Turns, then the turns between two rows, first turn first; the first pair answered:
N (before => after):
[ 0  5  3  0  0  1  0 -1  1  5 -1 -4 -5  1 -1  1  1  2  9  2  0  5  5 -2
 -1  3 -4  2  4  2 -2] => [ 2  7  1  1  0  1  6 -1 -3 -5  0  0 -2 -4 -4 -2  1  0 -4 -2  8 -2  3  0
 -1  4  3 -5  0  0  2]
[  0   1  -5   8   1  -9   4  -5 -14  -3   1  10   3   5 -10   1   0  -3
  -8   5   3   0  -3  -2   5 -12  15  -3  -8  -3   2] => [ -3  -7  -4   6   0  -8  -7  -1  -5  11  -7   5  -6   8  -6   4   1  -6
   3   1  -8   8  -3  -1   9 -10   9   8  -6  -5   0]
[ -9 -11   6   6   4   0  -6  -1   5  10 -14  -9  -3   3   0   2  -7 -13
  -2   2   2   2   6   2   3   9  -6  -9  -4   5   5] => [ -7  -2  10   6   4  -3   0  -7  -2   4  -3  -7   5   6   1   1  -8  -4
   5  12   6  -2  10  -2  -3   4  -8 -15   1  12   2]
[  2   5   9   1  -1  -6   4  -1  -8  -6   8   6   7   7   1  -1  -6  12
  11   4   4  -7   4  -6 -12  -6   4  -4   5   5   4] => [  0  -7   0   1   0  -4  -2  11   1  -4  -8   7  -1  -1  -3  -1  -4  -5
  -9 -16   3  -5  -2   5   0   3  12   3  -7  -6   8]
F (before => after):
[ -5   1   9  -3  -6   3  -8  -3  -7   4  -1   5  -2  13   2  -1 -11   9
  20   8  -7   3   2  -7  -2  -7  -4   8   0   3   1] => [ -3   3   3   0  -4   6   0   0 -15 -11   0  15   3   6  -5  -6 -13   4
  -5  -1   5  -6   1  -3  -1  -6  11  -3  -9  -1   9]
[ 10   5  -6   5  15  10   1   4   7  -7   2  -5  -5  -7   7  -9  11 -10
  -4  12  -7  -3  -1   2   5   2  -9  -6   0  -4  -3] => [  9   7  -4   3  15   8   1   2   6  -5   4  -6  -5  -2   8  -9  11  -5
   5  18 -10  -1   0   0   2  -1 -11  -5   3  -1  -5]
[ 7  4 -6  0  6  3 -5 13  7 -9 -2 -2 -1  0  4  9 16  1 -1  3  5 16  0 -2
  0  1 -3  9 17 -9  6] => [  5   8  -3  -1   6   4  -2   9   1 -12   3   1   0   4   3   9  13   8
   4   8   7  14   3  -4  -3  -3  -3   6  19  -6   6]
A (before => after):
[ 10   7   0   4  -4   2  -2 -11   2 -10   2   5  -5  13  -9  -2  10  -3
 -10   4  20   6  -2  -1  -2  -2   4  -9   5  -5  -9] => [  8   2  -2   2  -3   5  -6  -4   5  -8  -6   6 -10  12 -10  -1   8  -8
 -14  -5  17   9  -5   3   2   1   9  -3  -1  -9  -7]
[-11  10  -1  -2  -1   5   6   1  -8  -4   5  18   1   8  -5   0 -11  15
   3  -4  -3  -5  -3   1  -5  -3   4  -9  -3  -1   7] => [  1  13  -4   6   1  -5  12  -6   0  -7  16  -1   7  -3   0  -4   5   5
  -7   3  10  -7  -1  -3  -6  -1  -4 -16   5   3  -2]
[-4  4  7 -9 -6  4  0 -3 -5  7  6  6 -4 11  7  2 -8 15 17  7 -8 -1 -2 -3
 -7 -1 -8 -4  5 -3  4] => [  7   2   3  -1  -4  -6   4  -6   5   5  12 -14   1  -1  11  -2   9   0
   4  10   4  -2  -2  -4  -5   3 -17  -8  11   0  -5]
P (before => after):
[ 11  -3   7  -4   3  -6  -9 -14   2  -3   7   0  -5  21   6   6  -4   5
   2   5  -8   0   3  -7   4 -12  -6  -4   2   8   2] => [  8  -3   8  -5   3  -1  -9 -11  -3  -6   3   9  -5  22   3   6 -11   7
   0   1 -10  -1   2  -6   4 -13   2  -4  -3   5   8]
[ -9   4 -10  -1  -5  -6   4  10  -5   1  -7   1 -10   2   1   6  -5   0
  -4   2  -4   5   0   1  11  -3   8  -3  -5  -8  -2] => [ -6   3 -12   0  -4  -9   5   9  -1   1  -6  -4  -9  -1   3   6  -1  -4
  -9   2  -2   5  -1   0  13   0   6  -3  -4  -8  -4]
[ -7   1   2  -4  -3   5  -8   3  -6   3  -6   6  -4   6  -3   3 -11   4
   6   2  -6   3   0   1  -2  -3   3   4   0  -3   3] => [-6 -2 -1 -2 -3  5 -8  6 -3  1 -9  6 -5  2 -4  2 -8 -2 -4 -4 -3  3 -1  3
  2  0  6  2 -4 -6  5]

(2 to 3 turns a pair)
[  3   3   5  -4   9   6   7 -13   4   9  -3  -4  -5  -2  15   7  -9   4
  17  14   2  -9   5  -7   5 -12   1  -4  10   3   5] => [ -2  -4   2  -6   9  10   0  -5   7  14 -16   0 -11  -3  13  10 -12  -3
  13   2  -3  -6   1  -1  12  -9   7   4   2  -5   9]
N, A, N
[ -1   3   1   4   0   1   0   3   3 -13   1  -1   2  -8  -2   1   3  -8
 -14  -4  11  -6  -2  -2  -1   2   9  -7  -4  -2   2] => [  0  -3   3   3   0  -4  -9   2  13   2  -2 -14  -2  -7   4   4   9 -11
   0   1   2   3  -1  -4   0   4  -4   2   3  -1  -5]
P, N
[ 12  -5   3   1   6 -13  -5  -3   5   6  12  -6   3 -12   0  -5  13   2
  -4   7   4   9 -10  -1  -1  -7 -18 -10   7  -1  -7] => [  1 -14   0  -3   5  -2 -11  10   2   8  -4  11  -5  -9  -7  -2   0  -1
 -12 -13  -4   9 -15   8   6  -5  -2  -3  -8 -13   5]
N, A
[  5  10  -2   1  -1   7  11  -1  -2 -26  12  19   3   8  -2   9 -14  15
  -1   3   6  -9  -3  -1   2  -7  11  -4   2  -4   6] => [  9 -11  -7   2  -1   0  -6   8  27  -2  -4  -8 -11  -2   5  12   4 -10
  -1  -7  -3   6  -9   3  16   3  -3  15   4 -11  -4]
A, N
[ -5 -12  -4  -5  -7  -4  -3  -9  -3   4  -6   1  -2  10 -16   0   2   4
  14  -2   0   8   1   2  -5  11   2  10   4 -14   0] => [  3  -9  -5  -1  -5 -11   3 -15   0   0   2 -10   4   4 -13  -3  11   0
   8   3  10   4   3  -1  -7  14  -4   3   9 -10  -5]
P, A, A
[-28   0   7   1  -1  14  -8   0  -3  14   0  16 -13  14 -16 -10 -14  16
  26   9  -6   0   7  -6   4   0  10   6   6  -5   6] => [-27  -9   4   1  -1  13 -15   4   8  23  -7   7 -18  11 -15  -8  -8   6
  24   3  -9   6   5  -3   9   5   6  14   5  -7   4]
F, F, F
[  5  -4   1   6   1  -4  -2  -4   0   6   2  -8  -2  -3   5   0   7  -1
   6   4  -6   1   3  -3   2  -1 -10   2   7   3  -4] => [ 8 -4 -1  8  3 -5  1 -3  1  1  1 -7  0 -8  4 -2 10 -6 -5  0 -1 -2  2 -1
  4  1 -5  0  4  2 -3]
N, F
[  0   3   6  -7   7  -7  -3  -5 -11   6   3   9   4   8  -2  10  -6   9
  19   9  -8   1  -9  -4   5  -4   1   2   1   8  -6] => [  5   0  -3  -2  10  -8   3  -1 -10  -7   1   9   7  -5  -7   5   1  -6
 -12  -4   7  -7 -13   0  13   3  13  -7  -8   3  -2]
F, P
[  7  14   4   2   3  -5   8 -11  -3  -1  15 -16   2  -3   3   0  10   8
  16  14  12  -6   1  -7  -8  -9 -12  -4  13   7  -8] => [  6  18   2   3   3  -2  16  -8 -12 -11  16  -3   6  -5  -3  -2   4   9
   4   9  18 -13   1  -4  -9 -10  -1 -12   5   5  -1]
F, P, P
[  1   1   8  -2  -1   4  -7   5  -4  12  -6   4  -1  -1   9   5 -11   2
  16   7  -8  17   6   6   9   0 -10  14   7  -2 -14] => [  2  12   7   0   0   8   7   3 -20  -9   3  21   9  -3   3   0 -19  11
   2   7   5   3   7   5   4  -3   4  -1   1   1  -7]
P, N
[  2  -5   0  -3   2   2  -7  -3   8  12   1  -1  -5  11   4   2   0   6
  15   2 -10   7   2  -2   2   2  -9  11  10   2  -5] => [  3   3  -5   1   4   5   7  -2  -5 -14   4  15   3   1  -5  -4  -4   4
 -16  -7   7  -8   1   2   3   3  10  -6  -2  -1   5]
P, N, P
[ -3  -9  -3  -8  -2   4  -8  -1   7   0 -10  -3  -7   1  -3   0  -5  -5
 -17  -9   0   5  -4   3   2   6   8   4  -3   3   4] => [  2  -6   0  -7  -1  -3  -8  -8  11   6  -3 -16  -4   2   3   1   2  -3
  -5   2  -2   8  -1  -2  -1   4  -4   5   9   8  -4]
P, P
[  2  -8  -7   0   0  -2  -5   3   9   7  -4 -10  -2  -6   0   1   7 -13
  -7  -8   1   4  -1  -1   8   5  -5   4   2  -4  -4] => [  4   8  -4   2   1  -3   7  -6  -5  -8  10  -2   9  -4  -2  -2   4   1
  -7   4  10  -5   3  -6  -2  -1  -2 -10   6   4  -3]
N, F
[  0  -8  -2   0   1  -4  -7   4   9   8  -3  -9   0  -4   5   3  10 -10
  -6  -3   3   6   0   1   7   5  -2   4  -2  -3  -5] => [  3  -2  -4   2   2  -4   0   4   4  -2   2  -4   6  -8   2   0   9  -9
 -16  -4  12  -1   1   1   5   5   3  -4  -4  -1  -3]
N, N
[ -1  -2   4  -4   8  -5  -8   4   2  11   6  -4  -6   6   1   0  -1  -1
  14   7  -7   5   3 -17  -9  -9 -13   4   9   0  -5] => [ -8  -8   1  -6   9   3 -10  14  -1   9  -4   8 -11   5  -5   0  -9  -5
   2  -8  -9   4  -2 -11  -2  -5   0   8  -3  -8   4]
P, N, N
[-1  7  2  1 -1 -2  9 -2 -5 -8 13  4 11 -2 -1 -8  0 -2 -2  9  6 -1 -2  1
 -8 -1 -8 -4  6 -1 -8] => [ -7  -6  -2  -1  -2   4  -3   9   4   3  -5   5   0  -2  -2  -4  -4 -11
  -4  -7  -4   6  -7   8   2   4  -2   9  -2 -10  -4]
P, P, N
[ 12   1  -2  -2  -5  -3  -7  -5   5  11   3  -9  -5  -1  11  -7   1  -5
   0  10   0   6 -11  -3  -4 -11  -9   6   0  -4 -10] => [ 13   9  -2   0  -4  -3   1  -8  -3   0  10  -3   0  -1   8 -10   0   0
  -6  13   7  -1 -10  -5  -8 -14  -4  -4   0  -2  -8]
N, P
[ -9 -16  13   2   6  -4 -13  24  -7   6   1   6  -5   0  -9 -13  -9 -11
   5  -5 -17  19 -11   5  -5  -3  17  -4  -3  -2  17] => [  5 -11  13  10   8 -19  -6  13   3   5  15 -18   3 -10  -3 -16  11 -19
  -1   9  -3  16  -8  -2  -8  -2   2 -13  12   4   4]
F, A, A
[  6   8  10  -6  20  -1   2  -2  14  -1   5  -8   8  11   3   1   0   9
  14   5   1   0  10  -5  -5  -9 -11   0   1   8 -10] => [ -3   7   7 -10  20  10   2   6   5  -9  -4  13   5  12  -5   1 -14  10
   3  -8   0  -5   7   1  -2  -8   7  -1 -14   1   2]
P, P
[ -1   6   1   2   1  -3   6   3  -3 -10   0  11   5  -8   1  -4 -18   4
  -6  -1  10 -12  -7  -7 -12  -3   8 -15  10  -3  -4] => [ -7   1   4  -2  -2   1  -3   4   0   3  -6  11  -3   2   4   2 -23  10
  15   1  -5  -3  -6  -9 -12  -5   1  -3  12  -3  -4]
N, A
[-3 -5  6  1 -3 -8 -9  4  8  6 -8 -8 -2  4  6 -1  3 -5 12  2 -5  9  3 -1
 -1  3 -7  7 -2 -3  1] => [-7 -2  8  0 -3 -4 -8  4  1  3 -8  3 -2  9  4 -1 -6  3 16  1 -7  7  3  0
 -2 -1 -1  7 -6 -3  7]
A, P
[  5   2  -1   0   2   0   5  -3  -2  -6   1  -4   4  -6  -3  -6   7  -7
 -11  -2  10  -5  -1   0   0   0   3  -6  -2   2   0] => [  8   0   0  -1   1  -3   3  -4   2   0   1 -12   3  -6   1  -6  11  -8
  -5   2   6  -2   0  -3   0   0  -4  -4   2   4  -4]
P, F
[  7  -4   2  -9  -6   1   4   4  -2  -5   2   0   3   3   0   6  -7  14
  13  10   0  -4  14 -10 -11  -5  -3  -3  11   7   1] => [ 11  -1   1  -6  -4   0   9   4  -2 -11   6  -2   7  -2  -1   4  -4  11
   1   8   8  -8  14 -10 -10  -3   0  -9  11   7   0]
P, A, P
[ 17  -3  -2  11  -8  -1  11  -3   1   0  -8   3   8 -11   6   5   1  -5
   0  16   3   2   0   2   7 -16  -8   6  20  12  -3] => [ 10  -9  -5   9  -9   7   6   7  -2   0 -19  17   2 -10   0   7  -9  -8
  -7   1  -2   3  -4   9  12 -14   5  11   9   5   6]
N, A
[-13  -4   1   1  -1   6   0   4   3  10   0  15  -1   9  -8   3 -11   6
   7  -5  -3   5  -3   4   2   6   6   7  -2   5   7] => [-11  -9   0   1   0   3  -4   7   9  14  -3   9  -3   5  -6   3  -6  -1
   4  -9  -3   8  -4   5   6   9   3  10  -1   3   5]
P, F, P
[ 15   5   6  -4  -2   0  12   8   8 -13   0 -13   2 -10  -2 -18  -1  -5
 -20  -7  17 -13  13  -7  11  -1   8 -20  -7   2  -3] => [ 19   2   8  -4  -3  -6   8   4  18  -2   2 -29  -1  -9   5 -15   6  -7
  -7  -1  11  -6  13 -11  11  -1  -6 -13   2   6 -12]
P, F
[ -3  -7   2   2   3  -2  -1   5   6   1  -5  -3  -3  -9   0   2   1 -11
  -6  -8  -3  -4  -2   2  -2   8   1   3  -2  -7   2] => [ -7  -3   8  -1   2   1  -3   1   0   5  -4   1  -3   1   2   5  -6   1
  12   0 -10  -2   1  -2  -7   2  -2   6   1  -4   2]
F, P
[  4  13   3   3  -2  -6   3  -4 -20 -11  12   7   5   7  -3 -11  -9  11
   0   7   1  -7  13  -4  -4  -6   9 -16  -2   9  10] => [  7 -12  -5   5  -2 -10 -14   9   6   8 -10 -14 -10  -4   0  -8   6 -18
 -12 -13  -8   6   5   4  13   6   3   1  -6  -2   4]
N, P
[  3  13   3   2  -5  -3   4  14  -1   4  13  -8   5  -1  -9  16  -4  13
  17   0  -1  -3   3  -3 -19   0   0   4  13  -1  -9] => [  2   1  -1   2  -5  -2  -5  22   9  12   0 -13  -3  -6  -9  18   0   0
  10 -12  -6   4  -1   3 -11   7   2  13   7  -8  -9]
F, A, N
